Questions about the table below. Counting starts at 0.
1) What is the entry in row 2 and column 1?
2) What is the entry in the top-left corner?
3) What is the entry directly above the centre entry?
4) What is the bottom-left entry?
5) What is the entry at row 1, column 0?
6) What is the entry at row 0, column 2?
7) What is the bottom-right entry?
8) What is the largest entry?
[[116 113 148 121 154 133 125 121 115 120 117 143 115 119 107]
 [114 107 145 147 152 125 140 130 108 118 117 105 140 150 105]
 [115 118 148 142 124 143 151 142 152 132 150 155 122 141 145]]
1) 118
2) 116
3) 121
4) 115
5) 114
6) 148
7) 145
8) 155

A =
[[144 117 131 138 115]
 [131 119 130 135 106]
 [143 123 123 139 111]]
What is the entry directly below 138?
A: 135
The first entry in the row that holds the smallest entry: 131
What is the entry directly below the smallest entry?
A: 111
The entry just left of 139 -> 123
The smallest entry: 106
What is the 5th entry, reading row by row?
A: 115

[[135 123 138 142 121 115]
 [139 113 117 140 118 145]
 [141 147 133 134 106 114]
 [112 143 115 108 144 120]
 [119 123 120 110 119 120]
 [136 150 122 136 127 131]
 [119 142 120 127 120 141]
 [155 117 124 124 141 119]
 [120 120 134 126 137 122]
 [125 122 135 121 117 137]
 [145 140 127 110 139 143]
 [145 144 109 146 145 128]
 [112 117 113 141 124 115]
 [124 122 145 121 126 117]
 [114 138 146 141 139 145]]
The smallest entry in the first row -> 115
The 2nd smallest entry is 108
The first entry in the row that holds the smallest entry is 141
The entry just left of the smallest entry is 134
Report the last entry of the largest entry's row.
Answer: 119
The third entry on the main diagonal is 133
The last entry, reading row by row is 145
Report the first entry, reading row by row.
Answer: 135
The bottom-left entry: 114
The 3rd entry in reading order: 138
Report the 4th entry in reading order.
Answer: 142
Report the smallest entry in the last column.
Answer: 114
Report the entry directly below the smallest entry.
Answer: 144
Report the largest entry in the last row.
Answer: 146
The entry directly below the largest entry is 120
The 3rd entry from the end, reading row by row -> 141
Report the first entry of the largest entry's row.
Answer: 155
The bottom entry of the column that holds the smallest entry: 139
Report the entry just right of 125.
Answer: 122
The entry just right of the largest entry: 117
Report the entry directly above the largest entry.
Answer: 119
The fifth entry, reading row by row: 121
Report the entry directly above the smallest entry.
Answer: 118
The 3rd largest entry: 147
The 3rd smallest entry is 109
